Each path is a new rotation, seen through one point. The rows after it are directions, each followed by how far the rotation turns it, in degrees each step (0 if it stays put).
Each turn is a multiple of 5 degrees from 10 to 175, or 0.
Each row of a path follows its step; steps can be skipped.

step 0: [ 0.75  0.31 -0.86 -0.81 -0.21  1.38 -0.10  1.42  1.51 -0.96 -1.75  0.80
 -0.66 -0.38  0.33  1.11  0.79 -0.06  2.00  3.88  0.66 -0.25 -0.96  0.75
 -4.30  1.12 -3.14 -0.54 -2.12  2.74 -0.96 -0.07  1.01 -1.54 -0.35  0.66
  1.48 -1.65]
step 1: [ 0.72 -1.65 -1.58  1.81  0.94  0.63 -1.87 -1.21  1.54  3.68 -1.88 -0.87
 -2.09 -0.84 -2.24  2.81 -0.74  1.50  0.55 -1.05 -0.63 -0.67  0.57 -0.70
 -1.31 -0.60 -2.69 -0.19  2.40  0.89 -2.32  0.73  0.49  0.92 -0.81  0.05
  0.33 -2.40]
step 2: [ 0.15  0.52 -0.56  0.17 -2.21 -2.73  0.62 -0.20  2.25  2.59 -0.19  0.27
  1.06 -0.01 -2.33 -0.77  0.12 -0.42 -0.12  1.24  2.34 -1.33  0.41  3.42
 -2.02  1.15 -2.80 -0.73 -1.54  1.62  0.87 -0.14  0.91  1.11  1.40  2.03
 -1.03 -2.23]
step 4: [ 1.36 -0.01 -0.43  0.26  1.94 -0.20  1.61 -2.37  1.11  1.73  1.66 -0.97
  0.29 -0.04 -2.31  1.81  2.36 -1.69  3.79  0.39 -0.26 -1.37 -1.11  1.67
 -0.92  2.05 -0.59  1.48  0.32  2.13 -0.65  1.12 -0.33  1.00 -0.69  0.87
  0.17 -3.60]
step 6: [-0.14 -0.80 -0.07  1.46 -0.69 -1.67 -0.95 -0.94  1.65  0.97  0.03  2.94
 -1.59  1.89 -2.92  1.33  1.56  0.73  3.26  1.90  1.34  0.14 -3.00 -0.44
 -1.90 -0.06 -0.73 -0.13  2.30  2.40 -1.07 -2.49  0.81  0.42  0.88 -1.08
  1.14 -0.71]
step 7: [-0.84  1.83 -2.51  1.09 -0.60 -0.67 -1.90 -1.31 -0.92  2.05  1.19 -1.83
 -0.65 -0.11 -2.34  0.72 -0.84 -1.80  0.50 -1.40  2.47 -3.08  2.14 -1.22
 -2.32  2.43  0.12  0.21 -0.21  1.75 -0.18  0.05  1.46  2.49  0.58 -1.33
  0.41 -1.55]
step 10: [ 0.70 -2.41 -2.17  0.75 -1.35 -1.94 -0.59 -0.59  1.77  0.52 -1.29 -0.02
  1.27  0.13 -1.86  3.89 -1.07 -0.15  2.30 -1.13  2.24  0.12 -0.55  0.91
 -0.72  1.78 -2.20 -0.07 -3.40 -0.63  0.12 -0.17  0.48  1.70  0.78 -0.10
 -0.01 -2.68]
step 12: [-0.98 -0.81 -2.33  0.95  0.75 -2.81  0.97  1.48  0.89  0.01  2.71 -0.79
 -1.32  0.89 -0.48  0.88 -1.75 -1.01  4.09  1.57  0.04 -2.26 -0.35  0.03
 -0.57  0.92 -2.89  2.01  0.96  0.83 -1.65 -0.04 -0.54  1.58  0.47  0.17
  0.40 -2.48]
step 13: [ 0.33  1.50  0.20 -0.26 -1.38 -0.94 -1.81  0.50 -0.30  3.71 -0.52 -1.31
  0.56 -0.34 -0.15 -0.07  0.47 -2.19  1.53 -2.40 -0.80  2.28 -1.23  0.22
 -0.79  2.35 -1.63  2.04 -1.86  1.80 -1.41  3.22  1.50  1.63 -0.16 -0.58
 -0.18 -2.29]
[ 0.81  0.57  0.16  0.11 -0.26  0.42  0.10 -0.65 -0.01 -0.22 -0.04  0.16
 -0.08 -0.05 -0.29 -0.35  0.71  1.05 -0.78  0.14 -0.61 -0.84  0.27  0.09
 -0.89 -0.58 -0.22 -0.04 -0.01 -0.71 -0.22  0.13  0.19 -0.37 -0.03  1.26
  0.85 -0.43] => 10
[ 0.32  0.18  0.34 -0.18 -0.33 -0.05  0.79 -0.05  0.73  0.85 -0.10 -0.74
  0.02 -0.20  0.31 -0.58 -0.28  0.31  0.20  0.39 -0.44  0.42  0.11 -0.78
  0.40  0.19 -1.62  0.16 -0.25 -0.12 -0.24 -0.27 -0.90  0.20 -0.46  0.50
 -0.85 -0.09] => 35
[ 1.00  0.43 -0.39  0.33 -0.25 -0.56  0.02 -0.32  0.60 -0.80  0.03  0.07
 -0.47 -0.47 -0.30 -0.67 -0.77  0.02  0.54 -0.47 -0.57 -0.19  0.65  0.51
  0.06  0.27  0.33 -0.41 -1.23  0.34  0.65  0.67  0.10  0.78  0.15 -0.12
 -0.32  0.26] => 135
[ 0.60 -0.09 -0.55  0.53 -0.54  0.14 -0.17 -0.81 -1.15 -0.12 -0.12 -0.82
  1.24  0.27  0.04  0.38  0.16 -0.33 -0.54 -0.30  0.63 -0.14  0.05  0.67
  0.48 -0.17 -0.67  0.76  0.06  0.17  0.23  0.51 -0.35  0.88  0.19  0.10
 -0.23 -0.16] => 130
[ 0.59  0.01 -0.64  0.99 -0.21  0.98  0.29 -0.13 -0.06 -0.24  0.21  0.25
 -1.03  0.42  0.03  0.16  0.46  0.09  0.51  0.27 -0.63  0.82  0.29  0.00
  0.45 -0.06 -0.50 -0.16  1.48  0.26  0.66  0.07  0.24 -0.24  0.48 -0.19
 -0.11  0.44] => 135
[ 0.39 -0.11 -0.39  0.05 -0.58 -0.56  0.12  0.34  0.55 -0.44  0.66 -0.35
  0.28  0.88 -0.01 -0.36  0.15 -0.46  0.04 -0.45  0.09  0.21 -0.57 -1.32
  0.53  0.49  0.01  0.26 -0.05 -1.04 -0.56  0.61  0.84  0.06  0.69  0.08
  0.71 -0.05] => 10
[-0.26 -0.23  0.10  0.25 -0.17  0.82  0.33 -0.25  0.29  1.04  0.11 -0.85
  0.51 -0.33 -1.05  0.61  0.15 -0.20  0.20 -0.86 -0.39  0.19  0.84  0.35
  0.07  0.60  0.60 -0.11 -0.29 -0.84  0.14 -0.03  0.78 -0.71 -0.15  0.12
 -0.60  0.08] => 120

step 0: [-0.15 -1.74  4.43 -2.47 -1.21 -0.80  1.80 -0.91  0.25 -0.79  1.87  0.58
 -2.21  0.27  1.71  0.12 -0.37 -2.19 -0.36 -1.64  0.51  0.06  0.16 -1.72
  1.87 -1.83  3.06 -0.07  0.47 -0.19 -0.53  3.36  0.48  0.02 -1.54 -1.91
 -1.10  0.43]
step 2: [-1.79 -2.21  1.54 -1.27  2.12 -0.55 -0.39 -2.23  0.47 -1.77  1.68 -1.88
  0.54 -0.62 -2.10  0.87  0.15  0.54  2.64  3.84 -0.07 -0.65  0.35 -1.14
 -2.02  2.65 -0.08 -0.94  2.05 -1.42 -1.87 -0.08 -1.59  2.65  0.37 -0.16
 -0.08 -0.05]
step 5: [-1.08 -3.39  1.23 -3.50 -0.73  0.95 -0.28 -1.59  0.04 -0.75 -0.49  1.16
 -3.02 -1.41  1.35 -1.14 -0.45  0.15  1.37 -1.46 -0.35  1.85  1.61 -2.73
 -1.14 -0.78 -0.20  0.52 -0.47  0.93 -0.74  2.82 -1.88  2.83 -1.80  1.37
  0.02 -1.25]
step 7: [ 0.28 -0.53 -0.31 -2.70  3.11 -2.33 -1.81  0.54  0.05 -1.15  1.59 -1.59
  2.93  0.34 -2.11  1.30  0.41 -1.24  0.81  1.12 -2.06  0.57  1.17  0.23
 -0.36  2.95  2.07  0.14  0.24  1.97 -3.29  2.09  0.16 -0.32  1.76  0.19
  0.35 -0.60]
step 8: [ 1.62 -2.53  2.91 -0.55  1.25 -1.39  1.47 -0.28 -1.58 -2.92  0.83  2.09
 -0.11  0.52  0.17 -0.66 -0.39  0.79  0.00 -0.86 -0.58 -3.20 -0.77 -0.60
 -1.32 -0.81  2.43 -1.75  1.84 -0.70 -0.40  1.95 -2.03  1.71 -1.22 -3.36
  0.38  1.43]
step 10: [-1.36 -0.88  1.00 -2.98  2.28  1.05  1.38 -1.65  3.42 -1.22 -0.26 -1.85
 -0.82  0.17 -1.68  0.54  1.13 -0.78  0.23  0.91 -1.09  1.63  3.22 -1.26
 -2.27  1.28 -1.54 -1.25  0.53  1.59  1.15 -0.38 -2.26  2.27 -1.99  1.46
 -0.86 -0.56]
step 13: [ 1.46 -2.47  0.68 -3.02  1.30 -0.43 -0.04 -1.19 -0.76 -1.83  1.48  2.44
 -0.38  0.28 -0.47 -0.97 -3.24  2.12  0.70  0.66  1.36  0.45  0.16 -0.79
 -2.09  1.71 -0.46 -2.44 -2.13  0.63 -1.31  3.79 -1.62  1.20 -0.40 -0.39
  0.58 -1.07]
step 14: [-0.15 -1.90  0.14 -0.07  1.41 -2.65 -1.55  1.12 -2.48  2.81  3.37  1.64
 -3.22 -0.93  0.34  1.76  0.91  1.45 -0.04 -0.54 -1.06 -3.53 -0.69 -0.15
 -0.92 -1.59 -1.40 -1.15  0.25 -1.70 -1.51 -0.36  1.50 -0.10  0.75 -0.91
 -0.47  1.24]
step 15: [-1.76  0.76  2.00 -1.12  3.85 -1.51  0.13  1.23  1.60 -1.49  3.26 -1.77
  1.50  0.12 -1.13  3.28  1.49 -2.57 -1.59 -1.97 -2.02  0.26  1.64 -0.54
 -0.42 -0.02 -1.53  0.29 -0.87  1.23  0.09  0.52 -1.11  0.76  1.22  1.33
 -0.35 -0.89]
[ 0.81 -0.54  0.20  0.04 -0.44 -0.51 -0.50  0.13  0.69  0.82 -1.32 -0.94
 -0.71  0.26  0.34 -0.04 -0.53  0.31 -0.09  0.23 -0.13  0.35  0.02 -0.32
  0.30 -0.56  0.43 -0.58 -0.80  0.44 -0.15  0.62 -0.03  0.06  0.73  0.30
  0.27 -0.20] => 55
[ 0.51 -0.27 -0.14  0.00  0.07  0.09  0.04  0.24  0.17  0.57  0.48  0.52
  0.37 -1.47  0.09  0.16 -0.51  0.29  0.22 -0.36  0.41  1.11  0.73  1.01
  0.11 -0.02  0.77 -0.10 -0.07 -0.23 -0.22  0.73  0.90  0.21 -0.48  0.15
 -0.17  0.48] => 55
[ 0.04 -0.21  0.02 -0.38  0.71 -0.75 -0.73 -0.04 -0.92 -0.47  0.20  0.70
  0.12  0.26  0.51  0.11  0.30 -0.05 -0.50 -1.14 -1.13  0.41  0.02 -0.29
  0.35 -0.22 -0.11  0.37 -0.65  0.18 -0.26  0.29  0.79 -0.20  0.42 -0.41
  0.92 -0.20] => 45
[-0.54  0.20 -0.17 -0.46  0.17 -0.30  0.14 -1.77  0.32  0.57 -0.22  0.63
 -0.70 -0.32  0.30 -0.38 -0.01 -0.37  0.27  0.25 -0.11 -0.40  0.33  1.11
 -0.04 -0.65 -1.21 -0.22 -0.04  0.15 -0.09  0.42  0.12 -0.16  0.30 -0.23
 -0.24 -0.24] => 85
[-0.35 -0.89  0.07  0.01  0.15  0.33 -0.56  0.00 -0.67 -0.41 -0.06 -0.28
 -0.14  0.00  1.01 -0.38  0.45  0.62  1.10  0.63 -0.07 -0.62  0.54  0.31
 -0.13 -0.89  0.49  0.73 -0.47 -0.41 -0.06 -0.28 -0.42  0.59 -0.17  0.02
  0.13  0.95] => 125
[ 0.23 -0.55 -0.49  0.85  0.62 -0.43 -0.31 -0.44 -0.13  0.18  0.39  0.23
  1.00  0.36 -0.45  0.48 -0.63  0.36  0.18  0.42  0.27 -1.04 -0.73  0.38
  0.10 -0.32  0.18 -1.03  0.02  0.08 -0.28 -0.10  0.29  0.88 -0.32 -0.05
  0.77 -0.60] => 65
[ 0.42  0.26  0.21 -0.18 -0.17 -0.07  0.59  0.60 -0.08  0.18 -0.25 -0.05
  0.98 -0.15  0.93 -0.11  0.50 -1.53 -0.39 -0.06  0.01 -0.76  0.46  0.68
  0.60  0.09  0.22 -0.38  0.23 -0.31 -0.69  0.35 -0.87  0.05  0.42  0.23
  0.66  0.11] => 90

step 0: [ 2.35 -1.07  4.41  1.16 -0.70 -1.74 -0.59  1.73  1.59 -2.04 -0.33  0.27
  2.39 -1.02  0.78 -0.83 -1.05 -3.87  1.60  0.11 -0.31  0.45  1.10 -0.37
 -3.95 -0.92  0.88  0.15 -0.19 -0.85 -1.74 -0.88  1.08  1.62 -0.37 -0.74
 -1.32  0.11]
step 1: [-1.00  1.65  1.12  4.11 -0.12 -2.61  0.03 -0.41  1.47 -0.66  1.90 -0.07
  0.46  0.89 -1.11  0.23 -2.20 -2.81  0.65 -0.69  3.37  1.90 -1.05 -1.12
 -0.41 -0.47 -2.77  0.78 -3.84 -0.05  0.11 -0.90 -1.36 -0.53 -1.01  0.28
 -1.83 -0.49]
step 5: [-0.53 -1.80  0.93  3.14 -0.75 -0.12 -0.40 -1.26  0.51 -0.20  1.49  0.47
 -0.42 -0.75 -2.59 -0.48 -2.10 -1.88  1.89 -0.64 -0.54  0.01 -1.62 -0.13
 -4.96  2.20  0.31  1.41 -0.05  1.15  1.27  0.94  0.21  1.69 -2.89 -2.68
  1.83  0.11]
step 7: [ 0.83 -0.37  3.82  1.48  0.57 -1.18 -1.45 -1.01  1.15  0.67  0.36 -0.93
 -2.04 -0.70 -1.60  0.97 -3.00 -0.71 -1.01 -1.02  0.34  1.18 -0.86 -1.76
 -2.81 -0.43 -3.02  0.12 -4.34  0.09 -0.84  0.40  0.64  1.63 -2.39  1.27
 -0.11  0.05]
step 9: [ 2.07 -1.32  2.71  1.55  3.06 -3.03  0.36  0.23 -1.15  0.40 -0.22  2.36
 -1.24 -0.97 -3.31  0.69 -1.37  1.33 -2.18  1.70  0.91 -0.26 -0.54  0.85
 -2.08 -0.24 -0.76  1.49 -1.15  2.04 -1.28 -2.41 -2.03  1.80  0.54 -0.59
  1.00 -0.13]
step 10: [ 0.08 -0.54  2.48  1.44 -1.08  0.03 -2.34 -1.54 -0.69 -1.35  0.08 -1.35
  0.94  0.56 -1.32  0.90 -2.68 -3.32 -2.25  1.06  1.37 -1.21  0.24 -1.24
 -0.31 -2.62  1.26  3.73  0.93  0.68 -0.58  1.19 -0.59  3.12 -0.54 -0.98
  2.33 -0.30]
step 11: [ 0.18 -1.86  1.70  3.65 -0.55  0.13  0.33 -0.86  0.11 -1.43  2.46  1.55
 -1.58 -1.38 -3.59 -1.64 -0.81 -0.98 -0.65  0.57  0.40 -0.63  0.04  1.14
 -2.36  2.26  2.02  2.52 -2.37 -1.98  1.73 -0.26 -2.62  0.49  0.23 -0.44
  0.19 -1.14]
step 12: [-1.40 -2.25  1.89  0.68  0.43 -0.56 -1.13  0.50  1.19 -0.80 -2.23  2.09
  0.13 -0.10  0.45 -1.52 -2.10 -0.83  0.51  1.66  3.02  2.18  0.89 -1.30
 -3.39 -1.24  1.31  2.02 -2.27  0.28 -1.10  2.13 -0.51  0.53  0.00 -0.34
  3.62  1.51]
step 14: [-1.45 -0.82  1.01  2.78 -0.58 -0.86 -0.76  0.13 -1.94  1.02  0.78  2.55
 -0.75 -0.35 -1.36 -0.65  0.61 -1.75 -2.50  0.29  4.46  3.09  1.21 -1.90
 -1.49 -2.18 -2.73  1.61 -1.57  1.47  0.83  0.41 -0.81 -0.66 -0.38 -0.60
 -0.07 -1.63]
[ 0.06 -0.36  0.96 -0.86 -0.25 -0.02 -1.02  0.15 -0.52  0.04 -0.29 -0.31
 -0.03  0.02 -0.27  0.12 -0.40  0.33  0.13 -0.10 -0.18  0.43  0.23 -1.14
 -0.48  0.24  0.06 -0.59  0.73  0.14 -0.52  0.91  0.82  0.22 -0.60 -0.82
  0.25  0.57] => 145
[-0.26  0.13  0.21 -0.57 -0.34 -0.45  0.01 -0.56  0.09 -0.75 -1.40 -0.10
 -0.29  0.98 -0.32  1.06  0.17 -0.67  0.28  0.37 -0.77  0.11  0.73  0.18
 -0.26 -0.17 -0.54 -0.16 -0.05 -0.29 -0.58 -0.65 -0.46  0.41  0.35  0.49
  0.08  0.02] => 115
[ 0.53 -0.30 -0.24  0.17 -0.14  0.10  0.10 -0.37 -1.02  1.15  0.09  0.87
  0.23  0.63 -0.39  0.27  0.22 -0.02 -0.66 -0.07 -0.74  0.08 -0.56  0.05
 -0.17 -1.04 -0.26  0.68  1.16  0.07  0.16 -0.69  0.38  0.11  0.33 -0.43
 -0.14  0.15] => 65
[-0.11  0.26  0.42  0.69  0.07 -0.52  0.16  0.32 -0.60 -0.27 -0.72  0.00
 -0.57 -0.62  0.81  0.51  1.01 -0.31 -0.80  0.08  0.11 -0.21  0.28  0.53
  0.29  0.04  0.19 -0.67  0.33  1.01  0.82 -0.26  0.17  0.41 -0.86 -0.62
  0.35 -0.04] => 70
[ 0.22  0.28  0.02  0.08  0.11  0.28  0.05 -0.11 -0.29  0.22 -0.02 -0.78
  0.04  0.44 -0.78  0.29 -0.23  0.18 -0.27  1.16  0.51 -0.36 -0.05  0.02
  0.95  1.47  0.46  0.60  0.67  0.61  0.03  0.10 -0.34  0.81  0.83 -0.22
  0.10  0.08] => 55

step 1: [-2.83 -0.12 -0.95  1.04 -2.02 -0.13  0.05 -1.26  0.15 -2.04  1.16 -0.28
 -0.62  1.19  0.25  1.89 -1.23 -0.64  0.67  0.78 -1.82  1.56  0.33 -1.28
  2.33  0.51  1.87  1.17 -0.34 -2.99 -1.78 -1.22  3.09 -1.37  5.04 -0.27
  0.31 -1.76]
step 3: [ 0.22 -2.23  0.04  1.71  2.55  1.28  0.16  1.32  1.75  0.09 -1.39 -0.71
 -1.29  0.96  3.30  2.15  0.79  2.54  0.94 -0.44  0.42  1.24  2.26 -0.15
 -0.29 -0.12  0.36 -2.18  0.78  0.69 -3.01  2.34  2.42 -2.74 -0.78  0.06
  1.43 -2.50]
step 4: [ 0.61  0.69 -0.49  1.40 -1.55 -0.53  1.60  1.73  0.85 -2.84 -3.39  1.34
 -0.35  0.92  2.31 -1.60  2.20  1.15  2.41  0.86  0.74 -0.27  0.28 -2.33
 -0.55 -0.50 -0.86 -1.48  0.05 -3.20  2.66 -2.43 -3.02 -0.80  0.15 -1.08
 -0.45  0.11]
step 6: [ 0.34 -0.13  0.44 -1.18 -3.02  3.77  1.77 -0.11 -1.03 -2.88  2.17  0.48
  1.24 -0.65 -0.60  1.84 -0.13  1.82 -0.18  1.48  0.56  2.30  1.66 -3.58
  0.95  0.68  1.06  1.20  0.65 -3.12 -2.36 -0.13  0.10  0.64  1.77  0.14
 -0.64  1.41]
step 7: [ 1.63 -0.30  1.15  0.89  2.00  0.87 -3.93  1.85 -0.78  1.47  0.43 -1.18
 -2.62  0.47  2.05 -1.07 -2.56  0.67  2.40 -1.31 -1.03  0.75 -1.43 -0.91
 -0.84  2.23 -0.56  1.51  0.22 -3.54 -1.31  2.46  0.45 -1.37 -0.22 -1.62
  0.05  1.76]
step 8: [ 0.69 -0.74  0.97  2.54 -2.75 -1.81  1.33  0.46  1.08 -2.41 -0.76  1.67
 -0.62  1.90  1.97  0.22 -0.66  3.14  0.13  0.38 -0.22  0.78 -0.22  1.87
 -1.36 -0.26  0.90 -2.71  0.94 -0.55 -3.00 -0.19  1.25 -2.66  1.73  2.35
  3.23  0.26]
step 14: [ 1.00  0.56 -0.84  0.56  2.05  1.53 -1.06  2.00 -0.22 -2.36  1.48 -1.45
 -1.66  1.76  0.57  1.84 -0.34  1.45  4.40 -0.86 -1.26 -2.66 -0.17 -1.15
  0.23 -3.43 -0.42 -0.05  2.64 -0.73 -2.26  0.54  1.98  1.04  0.12 -0.14
 -1.94 -1.42]
step 15: [ 0.61  1.64 -1.58  2.79 -0.76 -0.27  0.91 -0.63  1.26 -2.20  1.53 -1.46
  0.09 -0.78  2.39  0.11  0.76 -1.98  2.03  0.29  0.12  5.74  0.18 -1.75
 -1.07 -0.75  0.74 -1.06 -1.45 -2.62 -0.90 -1.44 -0.18 -2.19  1.51 -0.13
  0.94  0.22]
step 16: [ 0.88 -2.61 -0.64  0.07 -0.42 -0.43  0.85  1.35  0.35  0.77  1.15  0.51
 -0.53 -1.02  1.52 -1.09  0.91  3.18 -0.24 -1.23 -3.64  0.13 -0.02  0.81
 -1.68 -0.18 -1.39  1.72  1.33 -3.13 -1.62  1.29 -3.18  0.42 -0.39 -3.77
  1.79 -1.98]
[-0.07 -0.23  0.23 -0.02  0.11 -0.06 -0.30 -0.63 -0.58 -0.33 -0.20  0.24
 -0.68 -0.52 -0.18  0.16  0.89  0.04  0.37  0.79 -0.10 -0.26  0.86  0.72
 -0.39 -0.46 -0.24  0.50  0.01 -1.21  0.69  0.70 -0.64  0.75  0.11  0.80
  0.15  0.41] => 155
[ 0.18 -1.04  0.70 -0.27 -0.24 -0.23 -0.11  0.52  0.21 -0.20 -0.84 -0.36
  0.25  0.09  0.32 -0.58 -0.20  0.78  0.80 -0.14  0.48  0.09  0.53  1.06
 -0.12  1.12 -0.92 -0.08  0.03  0.79  0.22 -0.05 -0.38 -0.36  0.39  0.30
 -0.10 -0.12] => 80
[ 0.72 -0.40 -0.18  0.01  0.28  0.63  0.39 -0.93  0.15  0.39 -0.52 -0.07
 -0.35 -0.87 -0.38  0.61  0.47 -0.12  0.76  0.12 -0.37 -0.05 -0.89 -0.15
 -0.25  0.24  0.08  0.34 -0.51  0.42  0.19 -0.64 -0.05 -1.29  0.00  0.04
 -0.04  1.07] => 170
[ 0.34  0.21  0.64  0.78  0.39 -1.34  0.56 -0.41  1.57  0.34 -0.30  0.72
  0.22  0.26  0.71  0.32  0.04  0.31 -0.27 -0.08 -0.36  0.13 -0.16 -0.22
 -0.19  0.37 -0.61  0.32 -0.38 -0.50 -0.01  0.18  0.13  0.55 -0.36 -0.15
 -0.09  0.53] => 90
[-0.08  0.58  0.62  0.14 -0.79  0.80  0.18 -0.46  0.09 -0.14  0.04 -0.57
 -0.34 -0.64  0.42 -0.33 -0.29  0.04  0.19 -0.25  0.37  0.10 -1.10 -0.45
 -0.44  0.35 -0.66  0.04  0.88  0.07 -0.33  0.27 -0.37  0.86 -0.29  0.19
  1.37  0.08] => 35
[-0.05  0.70 -0.24 -0.37 -0.83 -0.61 -0.73  0.40  0.33  0.22 -0.22  0.99
 -0.25 -0.83  0.58 -0.13 -0.66 -0.48  0.41 -0.48  0.18  0.32 -0.22  0.61
  0.55 -0.20  0.59  0.94  0.35 -0.21  0.61  0.19 -0.57 -0.84 -0.33 -0.22
  0.10 -0.17] => 130
[-0.08  0.71 -0.25 -0.49  0.19 -0.27  0.16  0.89  0.43  0.02 -0.62  0.46
 -0.83  0.02  0.36 -0.39  0.35 -0.70  0.67  0.53 -0.36 -0.09  0.39 -0.55
 -0.39 -1.03 -0.65 -0.70 -0.07  1.03 -0.76 -0.05 -0.23 -0.02 -0.04  0.71
  0.01  0.22] => 70
